In the data rows, the value 128 means zero.
Here are some rows, each followed by its group. Groups can overlap.
[120 214 188  56 149 219 120 198 175  77 196 169 101 111 109  69 103 119  52 196  49 101  41 129 156 163 107 153 190 122 173 197 141 219  98 155 200 234 101 189 127 128  47 112 110 216 194  87] BZ
[134 177 158  92 138 162 108 145 117 100 170 160  88  99 105  93 113 106  55 165  97 152  60 113 160 159 116 132 181  88 145 165 117 154  95 144 162 156 132 150 128 162  98 128  83 169 160  79] BD
[132  94  91 156 114  99 133  95  98 144 127  76  92 149  88 113 183 125 145 111 165 181 115 106 113 112 126  81 145 133 133 113 101 140 143 154 143 104 113 124 152  95 177 144 116 101  91  92] JT
[111 190  96 203 189 155 111 157 175 127  65 219 113  78 208 109 176 125 112 130 166 175 175 195 163 156  98 155  93 130 175 133 122 171 115 121 147 124 122  95 131 137 101 205 143 112 174 113] ZJ
[199 148  58 125 106  68 139  76  83 124 103 119 225 171  96 167 164  80 202  64 168 147 157  82 107  62 157 139  80 171  80  70  92  94 158  97  72 152 149 125 155  91 154  96 111  79  63 184] NT
[233 106  83 107 101  55 185  56  79 164  91 105 200 157 129 192  59 197 200  86 189 147 177 134  94  30  75 196  81 138  10  39 101  25 207  67  52 148 170 101 159 136 202 191 144  91  59 255] QQ
[ 64 154  64 201 178 140 120 102 163 117 130 216 144  41 194 129 168 111 106  82 173 188 166 150 138 169 116 145  52  97 189 142  70 161 101 165 158 176  59 103 124 136 118 188  63  98 165 100] ZJ
[167 156 152 111 154 140 165 148 140  96 139 138 111 112 126  60 129 134 112 149 106 103  77 114 158 154  96 169 165  83 143 149 117 166 139 120 174 120 162 120 130 150  86 164 107 173 145  96] BD
[151 106 107 148 129 114 111 141 136 167 106 103 113 137 167  79 148 151 133 127 167 157 154 131 116 131 158 106 141 108 131 109 120 138 113 142 125 143 155 103  96 114 140 113 155 105 111 136] JT
[125 122 155 128  93 123 131 137 134 112 134  92 143 129 107 120 113 133 153 139 157 142 125 176  78 114 168 188 166 115 114  99 103  99 114  92  97  94 138 102 122 134 126 132 137 105 106 136] GR
[111 171 130  94 137 164 126 149 126  98 153 139 106 111 141 115 109 128  98 191  85 125 101 135 132 172 127 107 199 130 127 154 154 119 100 176 140 140 129 189 113 146  80  72 112 167 165 160] BD
[116  78 166 111  91 102 145 119 120 142 128  85 215 185 112 170  78 123 183 104  91 110 167 117  87  98 133 124 181 134  91  84 127  47 118  95  56  84 146  96  89 126 160 135 208  87  78 179] GR
[ 75 174  89 204 172 162  66 102 201 120  91 208 104  36 200 131 138  81 103  64 125 199 151 175 106 181 113 178 128  73 187 151 138 155  85 142 178 165  44  90 177 128 102 228  65  96 169  97] ZJ
[118 114  96 137 157 140  93  94  98 165 115 165 118 132 158 149 143 135 141 125 122 120 138 119  99 139 148 101 143  94 134 127  83  86 128 145 143  93 176  81 145 139 139 130 122 139 112 114] CC
[123  98 112 150 137 133 126 128 128 148 113 140 138 118 154 137 117 161 151 116 145 163 160 117 137 134 143 112 133 137  84 103 122 133 124 109 104 108 135  78  86 121 147 140 154 103 127 141] JT
[137 175 168  90  79 143 138 130 145  98 182 178 146 136 113 138  98  82  79 203  75  53  88  91 136 134 100 131 106 135 126 167 100 119 161  90 159 102 179 151 130 108  94  64  79 196 145 128] BD
[ 97 119 163 154 131 134  71 178 147  97 134 104 145 161 114 144 131  97 127 130  87 104 144 128 136 128 138 111 169 120 156 139 147  91 113 105 126  79  92 134 130 109 170  86 145  83 139 110] JT
[ 99 128 248  94 127 178 134 206 123  51 150 144 134 158 102  85  87 112  75 147  69  34  67 100 184 157 137 143 166 124 168 183 159 172 109  99 163 152 113 161 114 133  88 136 124 142 173 109] BD
[102 145 192 130 136 159 133 192 140  63 160 106  96 133 109  79 150 113  60 190  44  99  35 142 139 138 132  99 187 117 180 166 179 146 115 155 203 136 133 159 133 135 115 115 105 155 154  77] BD
[208 103  98 142 122  79 211  66 109 153  83 129 175 132 161 189 147 167 174  66 154 117 132 152 103  71  91 174  85 170  87  85  80  82 214 111 103 119 187  88 172  98 175 135 125 114  64 162] NT
[116 119 123  84 114 191 134 153 115 115 133 157  67 110 175  93  70 135  71 170 111 128  98 124 106 159 127 115 134 103 146 159 118 141  96 165 150 172 113 161 132 151  76 103 121 172 172 125] BD
[171  99  95 134 116 104 132 129  80 171  80 122 209 129 101 162 120 150 180  73 193 144 168 149  98  89 122 150 106 124  91  91  89  84 120  71  86 115 150 106 118 166 150 150 124 119  98 158] GR
[137 126 171  84 164 154 119 175 106 126 149 115  75 132 125  78 111 143  69 190  74 125  50 120 165 141 126 109 151  84 146 148 148 155 138 138 186 131 140 143 140 130 115 134  86 156 142 101] BD
[ 85 193  89 191 179 137 122 112 197  86 127 187 112  78 171  67 187 147 108  35 141 199 141 164 123 140 105 176  69 117 164 135 103 184 115 145 146 169  99  98 129 135 117 220 112  81 153  69] ZJ
[138 150 141  92 121 173 126 156  92  90 162 145 118 161 120  85 135 118  93 169  66  96  68 110 164 142 143 142 149 132 158 153 140 186  89 121 179 158 138 173 118 133  71  77 106 190 162 106] BD
[ 89  78  67 153 124 127  72  93 117 147 145 114  72 141 172 124 177 132 127 139 146 149 165  63 129 161 193  63 157  90 136 142 101 120 111 168 128 100 138 125 120 140 105  73 108 119 111 115] CC
[106 130 171 114 141 129 149 120 129  96 194 115 118 152  71 108 125 105  99 150  80 104 117 104 194 158 139  91 125 129 135 153 141 151 117 133 162 134 166 133 116 129 117  92 111 153 146 115] RJ
[ 93 119 203 100  94 149  89 189 162  77 174 102  85 123 103  92 135 139  90 188  76 117  87 128 153 154 111 101 165 144 154 158 163 119  81 130 125 148  89 143  95 135 100 127 127 154 166 103] RJ
[ 77 116 144 157 130 154  86 149 135  64 139 117 103 141 128 119 108  43 110 153  72  83  99 126 148 153 155 114 185 137 190 169 218 119 112 170 134 116 134 171  88 127 108 117 131 132 145 125] RJ
[104 227 187  77 176 168 159 131 128  57 220 151  75 102 100  90 109  94  63 137  48  88  35 143 179 159 123 151 113 106 175 172 161 195 127 153 208 226  96 180 148 148  62 134  50 207 191  91] BZ
[119 201 183  88 166 192 177 121 112  93 173 182 101 127 127 111 139 100  60 133  45 127  47 167 163 155  61 142 126 129 179 188 179 177  95 182 223 179 118 186 144 147  73 130  65 220 162  84] BZ
[188 101  97 162 132  65 133  64  65 178 111 121 157 160 125 106 194 177 183  82 173 158 156 136 118 106 139 128 104 173  82  77  91  68 151 121 107  70 193  83 146 122 169  90 163 105  67 127] GR
[131 142 167 110 127 154  99 156 146 108 129 130 112 124 123  95 125 140  87 148  90 118 104 114 123 135 114  97 169 127 177 140 119 143 102 116 153 127 115 160 103 118 146 116 135 141 159 109] RJ
[195 128 184 113 123  73 225 103  91 142  90  68 210 164  86 197  57 105 198 107 158 121 151 161 109  35  87 178 141 215  32  58 148  63 178  52  40  86 196 120 130 130 193 155 193  72  71 195] QQ
[146 122 166  79 156 124 120 154  98 140 146 107 152 155 114 125 129 115 134 167 113 100 118 142 167 140 161 121 156 111 120 138 171 118 119 155 147 120 131 159 136 112 137 134 132 149 115 123] RJ
[160 105 123  96 113  84 163 115  98 124 142 106 178 163 102 135 155 107 167 109 134 134 131 129 113 112 115 166 118 177  78  94 141  72 174 114 108 115 169 137 129 147 152 106 143 150  78 160] NT
[139 155 166  79 122 187  97 123  94 124 187 135  79  87 142  85  98 122  80 182 101 159  98  91 154 186 179 138 163  94 149 165 153 151  96 160 157 109 156 144 135 165  75 106 125 179 162  94] BD
[112 114 146 105 120 163 165 162 121 119 195 112 112 131  98  93 109 117  96 154 101  86  81 112 169 155 119 110 163 103 135 166 159 171 137 145 172  91 140 124 123 158 104  95 115 185 136 114] BD
[104  93  87 137 116 143 105 123 107 132 118 148  98 133 151 128 136 151 137 115 124 121 127 100 116 129 145 123 137 112 113 139 113 133 124 118 123  99 148  65  97 134 124 129 124 145 112 141] JT
[181 113  46 118 110  76 188  75 107 169 101 142 178 137 139 152 138 156 169 119 177 128 169 115 113  92 104 164  64 186  66  50 120 104 196  99  89 123 193 116 134 102 159 109 150 130  86 191] NT
[156 117  54 123 122 143 112  76 115 161 127 137 138 137 164 190 110 153 154  92 134 124 192 119  97 115 169 137 121 155  91  97  95  97 151  93  75 108 131 129 114 125 165 131 161 115 104 182] GR
[162 111 116  88 100  82 176  91 150 115 123  89 202 131 113 180 133 129 183 111 114  96 135  99  82  84 138 132 146 169  86  87 115  59 191  92  76 134 134 117 127 130 174 111 148 112  82 188] NT
[172 202 127  92 144 117 142 128  89 119 157 144  58  90 139  72 112 108  76 160 115 164  76 129 182 154 125 136 130 124 122 181 112 147 144 154 192 125 172 157 162 129  67  68  35 190 157 128] BD
[151 161 154  73 128 106 163 118  80 123 196  98  72 119 131  67 107 108  89 184  86 135  85 114 195 163 114 119 137 101 107 167 124 156 148 170 185  87 181 173  97 121  83  97  70 187 137 105] BD
[141  85 134 120 111  72 181 104 115  79 140 107 208 205 121 158 154  85 198 102 149 123 143 109 135  77 142 117  96 180  88  83 158  93 180 144  87 130 177 153 152 138 144 149 144 130  84 185] NT
[105 106 196  65 153 144 138 118 117 124 194  92  96 147  91  99 140 124  99  99  67 105 105 118 201 153 123 113 134 137 134 158 135 155 103 191 140 117 144 138 134 124 128 140 120 162 137 132] BD
[116 115 170  93 134 159  70 180  94  97 154 136  73  94 121  93 141 119  99 142 101 126 117 146 145 151 160 107 152 121 169 186 127 124 137 156 154 115 147 160 135 102  92  85  85 139 149  47] BD
[ 84 165 138 167 189 201  65 135 184 104  88 198  81  42 213 127 124 121 102 123 144 190 156 183 109 163 121 186 143  96 186 148 124 139 125 140 115 155  67 104 132 145  84 162 130  68 173 103] ZJ
[169 114 143 130  87  45 163  86 112 121 146  89 197 192  95 155 152 119 171  70 146 136 144 108 137  59  69 165  81 159  69  94 109 114 175  73  90 134 155 120 124 102 172 116 156 110  69 152] NT
[ 97  60  86 143 101 104 152 133 165 109 123 137 137 171 112 140 125 123 163 121 139 112 144  91  80 136 127 112 140 131 115 109 189 115 136 120 132 116 107 135 155 162 142 150 138  99 125 177] JT
[152 178 125 112 150 160 129 149  92 130 122 112 109 115 127  85 129  97  94 172 110 119  81 151 159 115 120  95 115 127 130 165 150 138 141 133 147 127 137 167 158 145 118 114 106 166 145 113] BD
[100 107 127 126  82 111 131 147 132 122 151 152 155 128 140 134 109 142 146 125 120 137 145 103  70 135 116 132 111 143 125 108 108 122 129 136 109 143 137  79 105 129 107 135 121 128 123 137] JT
[136 158 139 113 126 147 121 153 104 141 144 127  84 106 110  86 144  98  79 145 107 162  88 119 145 141 138 115 131 116 143 179  86 168 103 105 183 106  90 163 126 137  97  91  99 171 164  87] RJ
[203 112 120 112 101  78 186 121  84  97  93  59 204 158 125 198  32 116 207  84 184  93 195 114  78  11  62 189 140 184  30  41 157  49 212  47   0 114 182 126 139 130 185 156 162  73  59 252] QQ
[ 91 215 159 161 201 161  85 132 201 167 108 164 127  75 147 120 155  94 114  90 151 199 146 204 118 163 115 164 156 115 167 165 129 134 111 127 133 156 112  94 142 139 158 205 156  88 158  69] ZJ
[ 60 162  64 229 209 167  56 108 202 189  68 231  63  88 195 135 255 147 113  26 159 223 179 190 136 183 163 140  68 142 218 135 127 228  81 160 176 189  35  93 143 103 153 194 117  63 187  49] ZJ
[ 96 208  78 109 138 161 170 136 110  65 223 152 109 137  91  29 137 101  58 173  87 131  84 112 186 184 110 144  94 102 169 204 139 228 106 200 242 203 122 216 172 170  51 108  11 201 189 113] BZ
[120 126 163  96 139 151 105 152 128 115 173  95  61 142  88  95 216 128  98 182 105 127  66 138 185 139 127  98 139 128 163 160 165 163 121 190 181 139 104 146 119 156 129 146 133 132 131  66] RJ
[140 128 166  82 114 137 148 144 125 120 174 142  94 142 102 115  84 134  97 177  80  80 101 108 148 142 106 115 153 136 130 170 110 141 156 157 179 136 151 151 153 137  90  81  77 171 156  96] BD
[122 149 124  98 113 149 139 133 141 131 143 103  81 105  89 139  96 163 117 158  90 107 107 155 103 124 127  91 171 123 128 127 123 125 105 154 105 161 132 189 124 130  98  92 118 139 140 114] RJ
[ 33 148  65 235 225 170  43 108 227 148 107 233 116  62 182 125 242 150 122  33 172 212 202 210 126 186 166 139  58 198 222 128 133 223  79 183 125 207  52  89 109 101 145 218 166  70 181  86] ZJ
[148 115 137 111 106 129 108 128  62 115 161 148 120 130 115  83 136  90 114 162 120 106 135 113 143 124 140 121 142  88 118 158 136 141 149 145 180 125 149 122 139 126 116 135  62 178 134 102] RJ
[174 145  94 125 131  56 179 118  85 152 104 104 206 166 100 174 117 175 191 112 159 115 138 135 131  59 147 160  85 124  71  74 149  58 177  90  91 130 161 174 153 126 145 144 136 113  78 174] NT
[ 75 193 171  56 172 211 170 164  96  87 178 147  66 108  98  87 108 133  60 163  64 129  64 151 175 174 132 129  96 162 176 211 166 223  90 140 162 192  87 200 117 171  40 125  61 223 200  93] BZ
[ 61 121 125 144 144 141  71 139 164 113 121 129 110  97 161 144 118 131 113 189 104 124 122  95  96 162 156  88 184  86 151 151 121 123  92 126 120 131  87 101  99 132 113 113 166 116 159  98] CC
[144  93  56 141 140  98 152 103 108 164 103 171 145 168 188 146 164 204 141 152 167 111 175 111 106 142 125 109  68  90 132 101 123 144 139 154 138 112 145  93 176 116 116 106 109 123 101 121] JT
[149 118  97 100  62  80 184 100  77 148 149 109 196 157 150 186  91 163 199  88 134  68 178 108  50  79 103 100 116 184  53  69 116  87 174  98  30 139 150 146 127 151 125  93 145 115  76 195] NT
[132  93 194  90 158 125 135 148 175 129 154  67  96 129 131  83 143 129  81 161 108 112  89 126 191 164 154 101 214 127 143 147 147 140 128 160 171 140 159 124 148 119 136 109 140 138 130 107] RJ
[ 47 186   7 222 217 169  76 104 236 133  82 255 170  42 230 168 201 150 129  49 201 190 236 193 112 174 138 158   0 104 197 121 127 202 103 143 140 240  85 105 136 134  79 222 104  85 189 100] ZJ
[184 108  39 124 112  51 173  56  82 160 125  70 195 123 139 216 118 142 205  98 221 129 181 123 115  67 141 146  92 179  46  76 103  73 176  80  51 153 187 141 115 128 148 148 105 115  82 200] NT
[159 105 185  56  89 131 170 163 127 101 128  98 117 124 131 127  50 193 117 161  95  80  74 109  87 103  97 128 179 159 105 112 139 116 124 131 105 126 170 127 108 134 109 112 180 144 117 136] RJ
[ 71  97 103 147 135 142  30 173 127  90 130 144  91  90 156 134 129 133 132 172 136  89 128  94 123 172 200  79 163  81 172 155 109 113  68 105 106 109  91 115  73 136 115  80 130 106 150 106] CC
[121 102  93 143 107 108 120  94 125 143 143 138 104  93 151 163 112 165 122 127 132 145 167 107 143 152 123 119 129 144 115 120  69 111 116 138 100  68 127  91 134 135 125  98 128 150 111 108] JT
[180 153 137 147 127  69 206 122 100 141 126  98 218 197 122 177 153 107 176  88 160 135 165 154 103  64  74 190  60 178  71  86 144  87 226  98 110 139 149 119 164 126 175 141 123 110  77 173] NT
[131 110 149 150 128 162  96 134 125 129 115 159 106 147 126 125 123 114  93 145  85  93 109 116 121 122 103 102 142 105 125 164 124 123 141 126 155 142 141 163 126 155 136 133  98 158 142 113] RJ
[144 124  94 148 108 123 151 102 126 183 140 147 128 146 135 137 137 174 126 111 140 132 177  92  94 117 138  98 125 119 105  93 107 131 163 135 113 123 124  91 126 107 139 113 152 127 103 152] JT
[100 120 107 107 115 146 110 148  71  99 153 132 125 109  90 111 126  97 112 130 132  82  99 123 160 154 133  67 140 108 139 157 144 140  80 141 146 112 139 169 128 163  81 110 105 174 155  82] RJ
[185 141  47 137  90  35 171  52  84 129  86 142 181 178 145 167 132 104 186 106 172 112 151  68 130  80 111 177  76 112  70  71 132  71 230 142 115 190 144 168 170 101 168 146  99 131  49 201] NT
[ 88 165 198  51 148 222 114 207 146  74 211 174  70 124  99  55 112 128  24 195  49 110  49 130 174 197 114 129 148 124 192 203 155 234  78 169 196 162 114 172 125 132  31  95 116 203 209  62] BZ
[124  72 100 145  92 120 103 145 119 137 121 157 123 115 131 142 144 188 151 151 172 112 158  85  82 125 145 112 132 139 139 108 132 118 139 148 123  84 134 112 111 118 118  96 142 137 116 106] JT
[184 118 109 128 113  90 140  71  99 133 116 120 176 155 132 135 121 166 174  81 168 145 164  88 116  85 166 158 140 184  89  92 123  95 168 103  97 101 177 102 123 124 165 121 174  99  76 160] NT
[ 93 124 175  99 153 143 117 146  81 115 192  93 103 150 100  73 106  87  99 172  99 128  74 141 164 158 151 103 158 133 153 164 173 142 107 142 157 133  87 183  85 126 104 105 105 145 150 103] BD
[220 117 121 136  88  54 193  91 104 151  92  51 199 177 111 177  53 154 214  96 209 125 183 135  98  62 138 187  65 177  30  61 104  47 181  70  50  93 213 144 151 129 216 116 146  91  68 245] QQ
[120 128  97 127 123 120 135 129  93 107 141 117 122 146 132 114 122 127 139 120  88 112 106 114 129 121 135 103 175  85 116 147 175 139 142 140 144 100 127 116 159 133 121 148 108 139 116 147] RJ
[ 69 110 112 134 101 121  61 127 148 102 157 153 138 109  85 123 145  92 125 143 123  96 157  96 131 156 182  86 165  68 150 144 156 122 102 118 143  94 113  82 127 136 114 141 139 133 141 122] CC
[159 144 101 117 112 132 153 113 100 127 158 141 117 108 112 147  86 109 116 177 139 113 118  91 126 127 130 155 113  96 101 124 110 124 137 118 133 133 138 145 158 122 115  89  85 160 120 144] RJ
[228  97 104  89  51  37 255  70  63 115 126  91 255 255  54 189  67 126 223  51 160  78 178  80  94   5 101 208  71 197  28  43 130  41 241  70  66 154 193 157 165 126 182 115 138 108  24 237] QQ
[196 107 156 136 111  26 213  89  79 165  97  93 188 218  84 162 137 112 187 103 163 153 155 101 103  48  75 170  72 188  62  49 109  93 226 107  99  80 182 162 124 111 214  96 115  93  52 191] QQ
[122  84 140 155 123 158  82 151 163 131  98 126  99 153 163 147 132 140 142 154 132 109 165 106  91 114 146  92 133 131 133 115 113 112 127 149 145 138 115  61 138 113 155  86 155  97 133 104] JT
[ 43 168  60 237 205 160  64 130 195 158  72 230 117  82 184 109 232 135 127  43 173 182 178 202  89 182 133 150  54  96 210 141 120 232  77 150 158 187   3 115 134 105 113 201 115  72 170  66] ZJ
Which 4 groups are nearest to each row below, nearest first, going by the distance to the centre of the group?
[132 146  81 100 104 106 166 126  83  98 210 145 125 112 144 133 101 136  94 150 118 109 114 137 127 168 116 100 109 122 129 147 101 163 138 163 136 179 136 200 164 133  87 109  45 201 147 134] >> BD RJ JT BZ
[173 135  90 144  87  58 192  75  82 186  68 150 184 154 144 150 123 142 155 112 177 125 150 116  88  78 103 161  56 115  78  91  68  88 187 117 119 135 187 125 177 117 157 123  95 150  95 177] >> NT GR QQ JT
Which 5 groups are nearest to each row below, nearest first, going by the distance to the group's nearest row?
[110 138 150 112 142 133 141 146 121 142 146 118  91  95 138 126 136 124 114 145 131 113 166 120  93 145 147 106 141 144 118 144  85 122  80  93 128 113 110 124 123 145 132 122 147 110 142 124] >> RJ JT CC GR BD
[173  94 113 151  96  56 142 132 137 108 115 100 185 175 129 174 148 116 187 116 163 105 128 127 102  94 128 142 134 120  97  86 127  93 196  91 115 105 124 144 136 105 173 100 161 106  89 177] >> NT JT GR QQ RJ
[159 104  92 113  97  28 179  74  73 197 160  89 173 156 103 156 130 110 186 111 136 116 170 139 105  85 129 119  79 159  67  72  75 112 180 119 116 129 168 123 123 128 154  83  91 123  62 165] >> NT QQ GR JT RJ
[156 161 120 116 166 173  96 117  73 133 136 117 109 117  92 119 129 118  99 148 112 131 102 126 169 130 154 110 149 136 116 155 165 122 133  85 155 103 125 163 147 141 142 130 121 153 125 110] >> BD RJ JT CC GR
Which 5 groups are nearest to each row below, nearest first, going by the average distance to the group's rows?
[103 116 127 129  95 125 100 151 121 127 119 132 112 148 127 145  79 111 148 156 128 105 129 124  99 115 157 119 154 134 121 128 139 111 119 116 103 121  94 134  96 163 147 160 152 146 138 140] >> JT CC RJ GR BD
[165 140 109 153 126  91 172 125  92  93 129 123 171 178 113 149 173  75 161 116 166 114 181 108 101  86 112 177  96 135  97 109 132 104 191  96 137 102 178 133 153 129 125  78  87 143  84 155] >> NT GR JT RJ QQ
[140  88 115 177  95  97 155 118 119 155  82  66 122 181  86 143  91 108 133 124 149  82 144 132  92  89  84 107  81 158 123 109  70 123 137  97 133 100  89 107 149 157 203  83 122  81 102 129] >> JT GR NT RJ CC
[167 190 196  48 133 120 183 138 127 116 190  73 134 140  66  85 104 113 107 178  98 143  55 110 189 117 144 121 161 149 134 164 145 125 108 146 135 124 163 206 104 107 113  57 101 151 123 127] >> BD RJ BZ JT CC
[130  99 152 129 132 156 103 134 101  82 147 158  57 152 158  71 151 136 106 119  70 114  86 110 200 153 136 154 176 148 148 157 160 162 125 160 168 114 142 152 134 133  99  92 128 143 127 101] >> BD RJ CC JT BZ
[136 167 127  90 143 133 149 150 109 114 183 153 129 120 111 120 131 127 118 142 117  86 106 117 157 117 115 113 123 128 133 151 127 136 142 142 154 161 114 159 135 143 113 113  93 151 150 100] >> RJ BD JT CC BZ
[105  82 128 188  85 134  68 144 104 160  82 143  76 148 141 105 176 140  95 129 137 167 105 104 129 115 143  86 180 129 152 139  77 153 149 146 150  41 110  71  89 124 115  90 156 133 120  57] >> CC JT RJ BD GR
[ 67  82 116 108 105 136  93 150 137 171 163 102 107  95 147  95 156 153 118 132 125 124 143 114 109 159 143  77 169 122 170 146 114 127  72 191 144 146  77 126  70 117 168 103 106 107 149  85] >> CC JT RJ BD GR
[135 105 116 139 102  89 129  80 105 205 109  89 159 150 134 161 158 100 174  88 164 140 178 118 125 104 102 116  89 159  78  79 122  83 127 131 108 109 154 106 129 114 158 129 176 110  92 150] >> GR NT JT CC QQ
[126 127 108 127 132  96 155  97 134 154 158  86 134 154 100 123 155 111 132 163 138 114 110 116 165 153 109 139 141 125 133 125 150 127 128 166 164 109 155 136 140 126  96 137  92 145 101 154] >> RJ JT BD CC GR
[131 103 173 147 102 126 127 142 153 131  85 109 104 145 114 116 144 159 139 109  98 129 106 167 114  95 133 137 141 145 109 110 116 120 145 118 134 106 109 100 113 112 168 151 185  79 123 117] >> JT GR RJ CC NT
[138  98  93 144 141  78 155  94 122 168 101 115 165 135 117 171 135 154 178 107 154 175 154 139 137 119 102 130 111 158  95  69  90  76 152 135  93 126 172 101 138 101 177 104 135  69  84 153] >> GR NT JT QQ CC
Which 4 groups are nearest to each row below, nearest first, going by the distance to the group's nearest row?
[154  84 141 159 125  96 185 111 144 162  88  47 118 175 111 162 141 132 161 133 140 137 143 104 128  94  95 147 108 129 115  66 109 111 123 135 122  99 158 115 195 111 211 112 162  76  64 162] >> JT NT GR QQ
[117  73  90 175 108  94 140 111 148 160  97 120 110 138 117 128 152 178 134 109 161 161 158 133 171 124  95 102  77 149 129  93 111 145 124 168 122  93 126  94 113 137 138 149 178 109 107 139] >> JT CC GR NT
[165  72 115 123  77  92 154 124 116 136  91 103 182 134 142 184 133 172 173 114 201 102 146 107  57  83 127 157 119 155  94  70  65  85 156  49  86 130 166 122  93 101 158  93 140 112  95 171] >> GR NT JT QQ
[188  80 152 128 115  55 183  96 114 149  98  44 176 179 116 155 130 131 205 122 182 146 149 118  93  54 126 155 126 189  66  52 107  94 154  92  52  79 172 153 101  98 190  90 196  64  72 189] >> QQ NT GR JT
[150  73 168 153  87 145 136 111 152 142  64  57  84 166 111 157  88 183 144 164 119  83 163 116  89  89 118 128 162 126 100  90 145  94 126 130  94  76 134 103 137 122 168  80 215  96  95 184] >> JT GR RJ NT
